M: a few groups of rows, each row roughly a mix of its group's hidden directions:
M (126 x 12):
[[ -4  43 -18 -30  -2 -16 -22  -9  -8   8   5   7]
 [ 10 -46  11   3 -10  -8  19  24 -19   0  -3  16]
 [ -3  37 -17 -29  -6 -23 -21  -6 -13   2   6  20]
 [-15  -1  25  -1  23  24  -3   5 -36 -22  10 -18]
 [ 14 -26  40  29  12  11   1  16   8 -13   1  -8]
 [ 10  11   4  -7   8 -16  26  12  19 -36 -17 -27]
 [  5  -9  -6  30   1  26 -35   5 -24 -20   8 -11]
 [ 23  14   5   4  -9 -35 -17  14  36   0  -2  17]
 [-18  25 -16 -38  -5  -3  -3 -15 -33   3   9  -7]
 [-22   0 -22   8  16 -10  -4 -39  23  25  -4  -9]
 [  4 -34  33  21  11  27  10   6  -3 -19  -3 -10]
 [  5  48  -6 -17  29 -17  -7   5   6  -1 -15  -1]
 [ -7  13  35 -15  11  18 -22  -7 -24 -17  10 -23]
 [  2  42  -9 -32  19  16  -8  -4 -19   1   7 -14]
 [ 11  23 -10   3  27 -11 -18  20 -34 -15  13 -15]
 [  5  -7 -40  28  -2  27 -21 -16  -7  -2  13   9]
 [-13 -21   3 -19 -17  20 -27 -15 -11   4  18  32]
 [  3 -40  29  26   7  16  18   9  -4 -14  -4  -8]
 [ 13  24 -16   9  16 -18   1  28 -27 -18   5 -25]
 [ -4  10 -41  22  11  31 -19 -12  -8  -3  15  -1]
 [-16 -23  -5   8 -21  16  29  -3  31  26   4   6]
 [ -9  -3  33 -27  -4 -33  22  -2  19  13 -11  -1]
 [ -6  10   6 -11  21  12 -37 -12 -32   9   6  27]
 [  0  40 -30 -27  -2 -13 -14 -13  10  10  -9  11]
 [ -5 -23 -20  28  -7  21 -34 -22   2  -3  17   1]
 [ -2 -15  -9 -21  -5 -14  44  14  17   1  15  23]
 [-11  29  19 -25  26 -19  22  -8   5  -1 -14 -21]
 [-12 -24 -39  -3 -13  20  25 -12 -11   6  -5  20]
 [  6  36 -18 -27 -14 -24 -19 -12  16  15  -1   6]
 [-20 -10 -22   4 -32  17  36  16  15   5  -8   1]
 [-19 -38  -8   5  -3  25  25 -16 -25  -4 -10   9]
 [-13 -35   2 -15  -6 -18  25 -19  28  13  11  12]
 [ -2 -35 -17  15 -27 -14  16  -8  13  15  -7  27]
 [  4  13 -42  25   8  28 -18 -10  -3  -8  13   1]
 [ 18 -16  32  29  14  20   0  20  13  -8   8 -19]
 [-25  15  10 -23   8  12  -9 -14 -42 -10   9 -17]
 [ 11  38 -21   5  30  -1  -1   8  28   6 -20   2]
 [-23 -22 -15 -23 -25  21 -18   3   0 -21  13  20]
 [ -6 -32  -8  -9 -10 -17  26 -11  30  23   5  16]
 [ 15  25 -11  14  23 -17   4  26 -14 -21   4 -29]
 [-14 -24   9 -28 -21  21 -17 -16   2  -3  16  28]
 [  5   5  13 -30   8 -12  33 -16   4  29 -25   0]
 [  8  26  12 -25   8 -25  35  12   4   8 -22   1]
 [  9  32   6 -13 -12 -36 -30   1  19   8   7   1]
 [ 22  11  11  -8  14 -32  18   1   7 -30 -17 -24]
 [ -5 -27  19 -18 -25   6   1 -26  34  -2  -9  14]
 [  9  41 -24  -3  21  18  10 -12   1 -26  10  -5]
 [ 21 -14 -12  26 -11 -14   6  13  42  10  -6  17]
 [-13  21 -44 -17   3  -6   8 -16   5  10 -22  19]
 [ 23   5  17  -9   7 -27   7  -9  16 -36 -22 -17]
 [ 21 -20   8  10  -9  -2   2  28 -39   9 -24  11]
 [ 13 -21 -20 -13  -5   0  40  -6  20  23  -1  19]
 [-25 -15   5  -8  -2  25  -7 -22  10  33   2  30]
 [  8  29 -23   3   2 -28  -9  -1  31  20 -16  16]
 [ 24  -6  17  24  17  26   6  20  25  -2   4 -26]
 [  0  29 -20   9  28  -5   3  24 -37   0   2  -9]
 [  9 -38 -22  20 -13  18  29   8   2   9   6  14]
 [ 22 -11  23  -9 -14 -16  21  -8  33 -21  -6 -19]
 [-26   1   2 -12   9  33  -2 -13 -33 -12   9 -25]
 [ -8   2 -18  10 -16   9  42  25  22 -16  -8 -15]
 [-10 -19  11 -20   0 -27  32  -2  18  30 -12   2]
 [ -6  -1  37 -25   2 -34  23   8   8   6 -16  -6]
 [-11  32  20 -29  12 -13 -15   0 -25 -15   6 -20]
 [-11  -8  39  -8  -1 -38   2  13  -5  12 -23  -9]
 [-24  10   1  -8  13   1   5   5  16 -38  36 -11]
 [ -9 -27  17  -7 -12   9 -12 -31  30  19  -2  20]
 [ 26   7  31  14   9 -11  13  -6  23  23   5 -28]
 [-14  22  34 -21  12 -11 -17  -6 -24 -16   1 -21]
 [-21 -24   6  -9 -16  21  11 -21  25  19  -2  28]
 [-30  -9   3 -28  -9  29   4 -11  -3  25   3  26]
 [ -6   9   4 -29   4 -21  34 -10  29  25  -9   1]
 [-26 -20  -6  -9  -9  21  -8 -16  -3  31   8  32]
 [-22 -32 -13   0  -1  24  31 -11 -28  -5  -5  -2]
 [ 21   7  23  -4  -7  23 -22   9  -7   5  37 -24]
 [  3 -45  31  -7 -15 -19  15  10   2  11  -8   5]
 [ -8 -32  34   0 -19 -25 -15  -3   6  21 -15   0]
 [-12 -32   0 -13  -4 -15  25 -18  31  -6  22  11]
 [ 23  11   1   4  -6 -25  23  16   8 -26 -12 -35]
 [  6  30 -18   9  19  -8   9  30 -31 -10  -1 -20]
 [  8 -28  41  -8 -10 -25  10  16 -10   4 -19  -2]
 [ 20  -2 -19  15  -3  10  -9 -13 -19  37 -32   8]
 [  7   8  29  -7   9  -9   6  33 -36 -16 -15 -10]
 [ 27   8  17   7   5 -21  29   4  22 -18  -7 -29]
 [  3  45 -15 -11  32 -15   0   3   6   8 -21   4]
 [ 11  11  16 -11  26  -8 -45 -14 -17 -15  -1   6]
 [ 12 -32  34  23   3  12  13  18  -1  -5  13 -22]
 [  2 -27  16 -10 -35   6  13 -13  37  -8   0   2]
 [ 11  23 -18  11  23 -16 -12  22 -35 -16   6 -13]
 [ -3 -19  23 -17 -11 -31  19   6   5  29 -22  10]
 [-11 -21   2   5 -26  11  31  -5  40  13  -7   0]
 [ 15  28  -2   5  27 -16 -20  14 -33 -10   1 -17]
 [-15   8  37  -8  15   7 -15   1 -27 -24  10 -23]
 [  1  33  23 -14  25   9 -14   9 -17 -12  12 -28]
 [ 19 -14  23 -12 -23  -7  10  -5  34 -27   0 -17]
 [ -3  18  39 -16   4 -33   7  16 -11 -12 -18  -7]
 [ 17 -39  29  24 -20  -9   2  10  19  -2   6   2]
 [-10  -8  11 -14  -7  18 -37 -18 -18  23   9  26]
 [-13 -30   5 -15  -7 -21  22 -15  24  31  -4  10]
 [ 23  14  -1   1  13 -26  20  16  -6 -34  -5 -26]
 [  1 -42  29 -11 -16 -24  16   8   1  10  -6  11]
 [-26  10 -28  -1  14  11 -18   4 -34  11  -5  25]
 [-28   5 -21 -28 -14  -7  -1 -18 -35  -7   2  15]
 [ 19  -2   9   5 -14 -18  27   1  30 -26 -20 -22]
 [  3   6 -35  29   3  26 -30 -16  -8  -6  10   1]
 [ -6  -5 -17  10 -23  -3  41  18  23  -3 -13 -20]
 [ -3 -45  -1  27  -3  18  26  -4   9  -1 -15   4]
 [ -1  23  17 -30  15 -21  31  -6   5  16 -21  -7]
 [ 13  27   4  -2  33 -25 -18  -1 -26  -5 -16 -14]
 [-23 -20   6 -12   1  32  13 -18 -32 -13  -1 -20]
 [  6   4 -21  22   0  34 -28  -8 -10 -24  21  -3]
 [  2   7  26 -26   1 -29  34  23   9 -12  -4   2]
 [  3  11  29 -20   5  30 -19  -4 -18 -16  16 -26]
 [ 19  30   1   7  27 -23 -16   7 -27  -9 -13 -16]
 [ 26 -12 -16   5 -17  40  -1  18 -18  -3  14  18]
 [  5 -15  25 -25   9  -6 -27 -32  -7   4  12  23]
 [ 12  24 -13   9  21 -14 -18  21 -37 -12   7 -15]
 [  5 -13   0  37  -5   7 -45 -10 -14  -7  -8  -9]
 [ -4 -20  -7  29 -13  19 -41   0  -9 -15  19   0]
 [-11  20  36 -20  14  -3 -17  -5 -22 -19   1 -24]
 [  3  19  -3  18   4  27 -38  -3 -23 -23   8 -11]
 [  5 -26 -35  20 -11  28 -12 -11  -7   9  15  18]
 [ 14  40 -11 -18  -6 -19 -24  -7  24  19  -1   2]
 [-27  -1  23  -9  17 -38   4 -22  14  -3  -8 -16]
 [  8   5 -14  11  -8 -13  36  26  14 -20  -1 -31]
 [  7  29  36 -14   9  -2 -30   1  -1 -10  10 -24]
 [  3 -15  26 -13  13  10 -32 -28   6   3  21  23]]

which group is each row in? (one row of each group first):
[ -9 -23   5 -18   0 -30  33  -7  17  26 -11  10]  <19>
[ -3  47 -17 -22  16 -16 -11  -8   9   6 -18   3]  <125>
[ 13  23 -14  16  18 -10 -22  24 -31  -8  13 -20]  <94>

[  7  29  34  -7  24  -4 -18  13  -4 -16   7 -26]  <125>
[-19 -15 -19  10 -31  17  33  13  23   7  -3   0]  <94>
[ -4 -10 -42  16   5  25  -5 -26  17  13  16   2]  <19>
[  2  43  -8 -27  -4 -21 -27  -1  -7   8  14   5]  <125>
[  3 -23 -12 -14  -7 -11  43  21   6   0  13  25]  <19>
[ 10  39  25 -12  17 -10 -25  12  -2  -5  12 -21]  <125>
[ -2  50  -4   0  17  11 -11  11   2 -21   6 -23]  <19>
[  0  43   0 -12  24   0   7 -22  -7 -30   2 -11]  <19>
[ 17 -23   0  24 -17 -23   6   5  34  11 -11  21]  <125>
[ -4 -32  35  10 -20 -15 -24  17 -12   5 -10   0]  <19>
[ -3  22  42 -11   7 -18 -30  -4  -3 -15   0 -13]  <125>
